In the data rows, zero lies at 4.5, halfway between 4 and 5.
Some points, one per row:
[5 2 4 4 7 6 7 4 4 3 4 5]
[5 7 8 5 4 4 1 7 5 3 4 5]
[3 4 3 4 3 5 6 4 4 4 5 6]
[0 4 9 1 7 4 8 9 6 8 6 4]
[5 4 7 4 7 3 5 9 4 6 8 4]
[3 4 7 5 3 3 4 2 5 6 5 5]
[4 9 4 5 5 2 1 7 3 4 3 7]
[2 5 5 5 3 5 6 3 5 3 4 5]
[5 6 3 4 4 5 5 5 6 5 4 3]
[4 3 2 3 0 7 5 1 6 6 5 5]
[4 4 4 4 3 5 4 3 5 5 5 7]
[2 5 7 5 8 5 7 6 5 4 6 2]
[5 3 5 5 6 5 7 5 4 4 5 4]
[4 2 3 7 3 5 4 5 5 6 7 4]
[7 6 4 2 1 6 3 5 8 7 6 3]
[3 0 4 3 4 8 9 2 5 2 3 3]
[5 4 4 4 3 5 4 5 5 5 5 6]
[4 4 5 3 4 6 6 4 4 3 3 4]
[6 4 4 3 5 5 4 8 4 5 6 5]
[6 5 4 6 5 5 5 3 1 3 3 4]
[2 4 5 7 3 3 3 5 2 4 4 6]
[5 7 3 4 2 6 6 2 4 3 3 4]
[7 5 4 4 5 4 4 3 5 4 4 5]
[3 5 0 7 0 5 3 3 2 7 9 2]
[5 4 3 3 3 5 9 6 1 5 4 7]
[3 3 3 5 3 5 3 5 5 5 6 5]
[5 7 7 3 4 4 3 6 3 3 4 6]
[8 3 4 4 6 4 4 4 5 3 3 6]
[4 6 5 3 5 5 9 1 1 2 1 5]
[0 3 6 7 3 3 5 5 3 4 5 6]
[6 4 3 5 4 4 3 3 8 8 6 4]
[1 5 4 8 5 3 1 3 9 3 7 2]
[4 7 7 2 5 5 9 0 2 0 1 4]
[4 3 6 4 4 3 4 3 6 5 5 4]
[7 5 4 4 3 5 2 6 6 6 5 4]
[6 5 2 3 1 5 7 1 2 3 2 6]
Here are 11 more points, each followed by its number:
[4 4 4 6 7 2 0 4 5 5 7 7] 0
[3 6 6 5 7 3 3 6 4 4 5 5] 1
[2 4 8 5 9 5 6 7 5 4 6 0] 2
[2 3 4 7 5 4 3 4 3 4 6 7] 3
[3 4 9 3 4 3 3 7 9 7 6 3] 4
[3 4 4 6 6 4 2 4 4 5 6 6] 5
[4 5 4 4 4 4 5 4 4 5 5 5] 6
[6 5 3 7 5 4 6 3 1 4 3 4] 7
[5 0 4 5 4 5 5 5 6 6 6 3] 8
[4 3 5 4 4 3 5 2 6 5 5 4] 9
[4 4 9 4 6 4 7 9 6 3 4 4] 10
Which three of these numbered points are nearest to each point below by angle, seen from the average point of the first points? Their numbers follow each, nearest first.
[5 2 2 5 5 6 5 4 5 6 5 4] > 8 5 9
[4 0 5 8 4 4 4 5 4 7 7 4] > 8 3 5
[4 4 2 7 5 5 7 3 3 4 4 2] > 7 2 8
[5 4 4 4 4 4 3 4 5 5 6 6] > 0 5 3
[6 3 3 5 5 4 4 4 5 6 4 3] > 8 9 7
[8 2 7 3 6 7 5 9 5 5 5 5] > 10 8 2
Now 11 new points, numbered from 0 again:
[5 5 1 5 5 6 8 4 5 5 3 3] 0
[9 3 6 2 8 4 3 4 6 3 3 8] 1
[7 3 6 3 5 7 5 7 5 5 6 5] 2
[0 9 6 5 8 2 4 3 5 3 2 5] 3
[5 5 5 4 5 5 5 4 3 5 5 4] 4
[5 4 6 4 9 2 5 9 3 5 8 5] 5
[2 5 2 5 4 5 5 1 4 3 5 5] 6
[7 5 2 6 4 4 4 6 4 5 3 3] 7
[4 0 4 4 5 7 8 3 5 2 4 5] 8
[5 6 5 5 3 4 2 2 4 3 2 3] 9
[4 4 4 5 3 4 3 5 5 4 5 6] 10
Which three of these numbered points are nearest to each point below by angle, seen from the average point of the first points? Their numbers follow each, nearest first.
[5 4 2 5 4 5 4 4 3 5 3 3] > 7 0 9
[3 4 4 5 2 4 3 4 5 5 5 6] > 10 6 9
[8 5 4 4 6 5 3 6 5 4 5 5] > 1 2 7
[5 3 2 1 3 8 9 5 4 8 5 5] > 0 2 8
[7 3 7 2 5 7 5 9 4 5 5 4] > 2 5 1
[9 4 4 5 5 5 2 7 6 5 4 2] > 7 2 1
